128 stands for zero in the data rows.
Every row has a hidden score from 0 to 40. What is each row's score? 20 is about the middle. The score is a weighted sum of the row's numbers plus the product of two more (or one squared), each taken from its middle value.
[106 145 111 183 144 155 191  94 145 100 217 138 115  91 138  92] -> 15
[164 139 100 129 126 115 140 129  83 131 137 132 115 162 107 133] -> 24
[136 124  73 150 114 118  70 145 167 151  93  69 110 139 138 156] -> 18
[135  95 159 154 182 140 131 150 128 177  64  92 134  66 167 131] -> 8
[150  71  79 130  67 142  81  97 167  93  77 140 143 166 129  98] -> 20
[ 76 161 166 147 148 148 104 171 142 152 135 129 113 112 135 144] -> 22
[115  65 129 162 169 199 116 154 114 170  88  64 106 116 183 148] -> 14
[135  57  83 180  39 117 104  19 111 114  93 139 142 188 153  81] -> 15
[125  67 150 161 180 184 129 152 112 173  75  77 117  94 183 139] -> 11
[115 160 199  62  85 113 153 140 110  95 120 179 221  85  66 180] -> 29
[216 115  89  90 136 118 138  74  89  98 162  95 101 169 132  45] -> 26
[110 119  93 146 141 130  81 152 158 168  96  66 104 105 150 159] -> 17
[ 94 177 136 148 160 143  90 162 157 125 129  92 115 118 111 180] -> 25
[124 147  94 175 143 141 207  77 160  87 222 134 120  88 118  87] -> 16
[136 135 182  85 118 112 167 100  93  96 134 171 176 113 116 136] -> 21
[190 127  87 162 111 116  93 135 158 138  71  92 160 172 129 113] -> 10
[ 87  81 152  51 145 176 103 149 215 151 126 169  99 112 185  64] -> 22
[ 80  85 153  46 152 175 108 155 209 158 134 160  86 117 179  73] -> 24
[135  83  78  81  68 112 100 116 143 111  87 129  79 173  98 137] -> 22
[131  69  92 130  79 142  96  78 129 106 117 152  97 176 155 107] -> 23
[180 116 136  88 135 129 147  71  84  96 156 134 127 147 150  74] -> 26
[187 107 194 173 184 110 153 144 123 151  40 128 171  54 164 109] -> 3
[122 150  89 141 107 115 167 139 186  93 145 118 165 144 101 104] -> 14
[107 152 124 153 145 113 180 169  48 170 130 141 109 142  71 173] -> 17
[118 141 155 119 134 116 173 131  71 131 134 155 145 127  98 149] -> 19
[125 151  88 134 105 109 168 140 192  94 139 116 169 145  94 103] -> 15
[180 148  86 130 116  88 150 145  89 134 126 125 110 165  73 148] -> 22
[164 148  92 139 126  99 156 151  73 148 129 128 100 162  77 152] -> 21
[207 116 114  91 125 123 132  69  95  92 153 132 117 162 155  74] -> 31
[159 133  63 147  98  95  68 136 177 145  82  78 122 156 123 146] -> 16
[154  76 177 168 187 158 147 148 110 165  55 101 142  75 179 123] -> 5
[137 160 208  44  66  98 148 126 132  71 113 191 240  80  68 183] -> 27
[ 92 191 131 135 162 139  56 186 170 125  93  63 124 134  94 215] -> 29
[ 95 151 172 114 128 110 178 145  79 129 128 159 174 111  76 167] -> 19
[ 84 146 162 184 153 165 144 125 114 132 205 162  90  86 166 111] -> 16
[108  50 123 157  70 148 109  10  93 127 151 198  90 167 229  59] -> 32
[192 115 125  89 133 127 142  70  87  95 156 129 120 153 150  69] -> 27
[155 154  81 157 139  95 176 176  46 179 126 120  69 165  53 166] -> 18
[ 98 143 130 190 151 165 183  94 128 110 228 152  99  80 153  92] -> 15
[137  80  87 166 134 197  94 149 128 153  97  59 120 179 165 137] -> 17
[ 81 149 177 105 100 127  87 214 153 165  97 149 148 145 125 118] -> 24
[117  30 111 163 160 243 116 150 100 172  90  47  96 164 192 146] -> 17
[128 153  89 131 103 106 154 147 191  93 133 116 169 150  92 112] -> 16
[115 160 103 176 144 109 184 197  28 200 120 147  71 155  57 206] -> 16
[ 68  91 154  39 170 147 129 163 202 169 151 147  57 131 159 100] -> 22
[ 59 160 160 148 140 119 182 180  60 162 125 158 159 118  63 197] -> 17
[ 95  63 142 101 113 156 111  75 151 137 150 199  83 139 217  62] -> 20
[130 133  52 137 101  97  57 140 183 158  92  64 101 142 124 162] -> 18
[166 128 102 119 136 129 136 108  83 120 151 120 116 164 128  97] -> 25
[134 200  94 134 168 120  60 153 186  84 113  48 122 129  64 233] -> 32
[135  62 162 165 185 184 139 150 106 171  67  84 125  90 185 133] -> 8
[113  77 105  90  94 127 111  98 129 124 131 155  57 170 147 122] -> 19
[136 101 158 151 182 131 130 149 132 178  63  93 136  60 163 129] -> 8
[122  75 144 159 177 176 124 153 118 173  78  76 116  93 178 141] -> 12
[166 127 103 118 138 130 137 106  82 120 152 119 115 163 130  95] -> 25
[186 109 194 166 184 102 152 143 128 157  37 127 171  47 161 107] -> 2
[146  97  88 166 128 170  89 149 139 146  94  68 126 167 158 138] -> 16
[103 139  65 132 122 100  59 149 182 172 101  60  94 107 132 169] -> 19
[ 76 173 155 141 154 148  89 179 154 147 115 100 119 120 120 168] -> 25
[ 80 147 180 110 103 127  91 210 149 167 103 156 144 141 131 115] -> 22
[125 151  89 132 104 108 166 142 192  95 138 117 170 146  93 103] -> 16
[111 101  97  11 121 109 115 182 156 126 124 131   5 165  85 178] -> 1
[130 137 168 101 127 116 169 112  81 113 136 162 158 121 111 137] -> 20
[160 146  96 138 128 104 155 149  72 147 130 131 102 161  83 151] -> 21
[ 94  69 134  92 113 140 118  85 143 140 149 181  66 150 191  85] -> 19
[112  77 140  60 131 205  74 155 228 122 108 184 128 103 195  52] -> 19
[185 120  76 162 106 125  93 131 154 142  72  87 156 191 127 114] -> 9
[146 132 188  74 112 112 161  85 102  83 135 177 185 111 128 129] -> 22
[122 192 104 139 165 128  78 151 179  95 122  61 121 124  77 210] -> 30
[140 130 163  98 131 122 164 100  79 110 142 158 149 127 125 122] -> 21
[ 65 159 157 148 141 118 183 178  59 162 126 156 154 119  63 193] -> 17
[183 142  93 115 107  99 126 122 115 106 132 126 141 164  99 129] -> 26
[ 65 164 171 130 141 148  93 194 151 165 107 115 126 124 126 147] -> 27
[116  61 133 162 172 201 120 154 111 171  86  65 107 114 185 146] -> 14
[ 93 146 140 188 150 165 156 113 122 115 213 151  97  89 159 110] -> 16
[181 118 140  91 125 125 139  70  96  89 149 150 139 148 159  90] -> 29
[204 120  79 102 137 115 133  85  96 101 161  86 110 174 122  51] -> 26
[126 160  99 152 126 125 128 138 168  87 155 114 140 134 108 142] -> 19
[ 67 181 154 134 154 152  64 203 159 151  87  78 127 135 113 192] -> 28
[ 99 166 138 163 154 147 108 145 143 118 160 119 107 109 129 158] -> 22
[ 75 158 185 104 118 124 168 159  83 128 127 164 196  97  67 181] -> 25
[148  32 113 177 143 228 116 145 101 145  82  62 102 177 190 147] -> 13
[116 122 136 142 173 116 110 152 149 185  77  84 129  59 151 138] -> 10
[182 135  87 113 116 108 120 111 116 101 143 112 141 169 111 103] -> 27
[145  90  86 166 129 184  92 148 133 150  95  63 127 179 159 134] -> 16
[191 134  79 110 115 100 118 105 125  93 144 102 145 173 107  92] -> 27
[142 132 133 121 140 128 158 116  67 130 144 143 121 145 122 123] -> 22
[117 139 126 189 144 151 184  85 127  98 240 168  97  80 151  88] -> 15
[181 116 116  97 144 132 146  79  77 107 162 114 112 156 141  62] -> 25
[150  66  78 152  57 134  84  75 170  97  66 134 170 167 130  82] -> 17
[179 119  83 164 114 134  92 138 151 141  78  84 154 180 135 116] -> 11
[ 82 144 182 113  99 124  93 209 146 165 107 166 144 143 136 110] -> 18
[113  50 113 166  54 141 109   0  82 126 140 186  95 175 217  63] -> 28
[162 149  90 142 128  98 161 156  68 153 128 127  95 163  71 155] -> 20
[107 196 119 133 164 132  50 179 175 110  95  56 123 136  83 228] -> 30
[215 116 106  92 123 121 128  69  97  92 152 130 112 167 155  74] -> 32
[ 80 157 167 100 105 139  74 217 156 159  93 123 150 145 114 135] -> 33
[ 95  72 130  87 113 135 120  92 143 141 147 174  61 153 180  94] -> 18
[ 90 158 192  87 107 116 166 149  94 113 125 168 208  92  66 177] -> 26
[149 143 210  54  80  94 152  89 135  58 118 202 232  94 113 161] -> 23
[155 126 178  81 111 116 146  74 112  75 136 180 184 124 151 123] -> 27
[155 140 105 134 131 117 149 135  73 140 137 135 108 159 104 139] -> 23
[135  85  92 166 135 188  92 151 131 151  98  61 117 165 166 143] -> 17
[149 153 215  42  65  88 150 103 143  54 111 203 248  84  89 177] -> 23
[ 90 179 115 128 167  67  81 161 184 193  96  81 131  28 129 147] -> 10
[120  66 102 131  83 141 104  65 115 116 134 162  81 177 172 103] -> 24
[142 194  82 134 162 115  89 135 194  77 127  53 128 125  59 211] -> 31
[110 119  91 146 139 129  79 152 159 167  97  65 103 107 149 160] -> 18
[ 89  75 150  66 135 161 109 123 197 147 134 181  94 120 193  63] -> 17
[ 76 138 184 173 141 157 137 145 111 153 189 184  94  93 175  98] -> 14
[ 82 165 157 152 153 148 103 164 143 142 140 121 111 111 132 153] -> 22
[159 127 113 119 140 133 143 107  75 124 151 127 114 158 131 101] -> 24
[146  67  83 149  70 146  84  83 165  96  82 139 154 168 141  87] -> 19
[ 72 159 184 108 120 125 169 161  81 131 128 164 194  98  67 182] -> 24
[166 134  99 123 128 121 134 118  89 122 143 126 120 164 118 116] -> 25
[ 81 158 188  98 114 118 169 154  88 121 126 165 201  95  66 178] -> 25
[ 66 178 157 134 153 152  72 199 158 154  92  84 126 131 116 182] -> 28
[106 176 125 153 158 140  95 150 158 111 142  95 114 116 109 179] -> 25
[ 62 164 172 116 127 156  77 213 151 167  96 108 137 134 122 148] -> 34
[109 158 124 172 144 148 126 131 140 101 180 128 112 111 135 141] -> 20
[210 141  78  98  94  70 117 105 153  73 132 105 170 170  84 103] -> 26
[109  50 122 158  68 148 109   9  92 126 150 197  90 168 228  60] -> 32
[ 90 153 141 148 144 114 183 168  53 163 129 148 130 131  70 178] -> 17
[137 135 135 124 139 125 161 122  66 134 141 145 122 143 115 132] -> 21
[167 121 158  89 120 122 142  71 103  83 143 165 160 138 158 105] -> 29
[192 139  85 106 103  92 116 110 135  87 137 111 159 168  99 107] -> 27
[237 116  87  87 121 114 126  70  98  92 154 113  99 175 143  60] -> 31
[ 88 159 155 164 153 152 113 148 134 133 164 134 103 104 142 144] -> 20
[ 73 158 173 142 142 147 105 177 141 159 132 136 116 114 138 135] -> 22
[106 149 133 145 143 115 178 160  54 160 131 145 121 138  78 167] -> 17
[126 156 155 123 186  73 113 156 170 200  66  96 160  14 138 116] -> 1
[183 135  86 113 115 107 119 110 118 100 142 111 142 170 110 102] -> 27
[ 92 189 132 137 163 141  63 182 168 126  98  66 122 130  96 209] -> 29
[145 131 184  78 116 114 162  88  97  88 136 173 178 113 127 127] -> 22
[ 93  81 149  52 141 186  95 151 219 144 120 172 107 109 188  60] -> 22
[182 147  89 125 112  91 143 138  97 126 127 128 120 164  81 144] -> 23
[122  65 100 142  79 142 103  57 114 115 131 160  91 179 174  98] -> 25
[182 125  87 163 112 121  90 138 157 137  76  89 153 169 134 120] -> 12
[164 147  92 138 126 100 156 151  73 148 129 129 101 162  78 152] -> 21
[137 149 208  56  84  94 161 106 125  70 118 191 229  88  89 166] -> 22
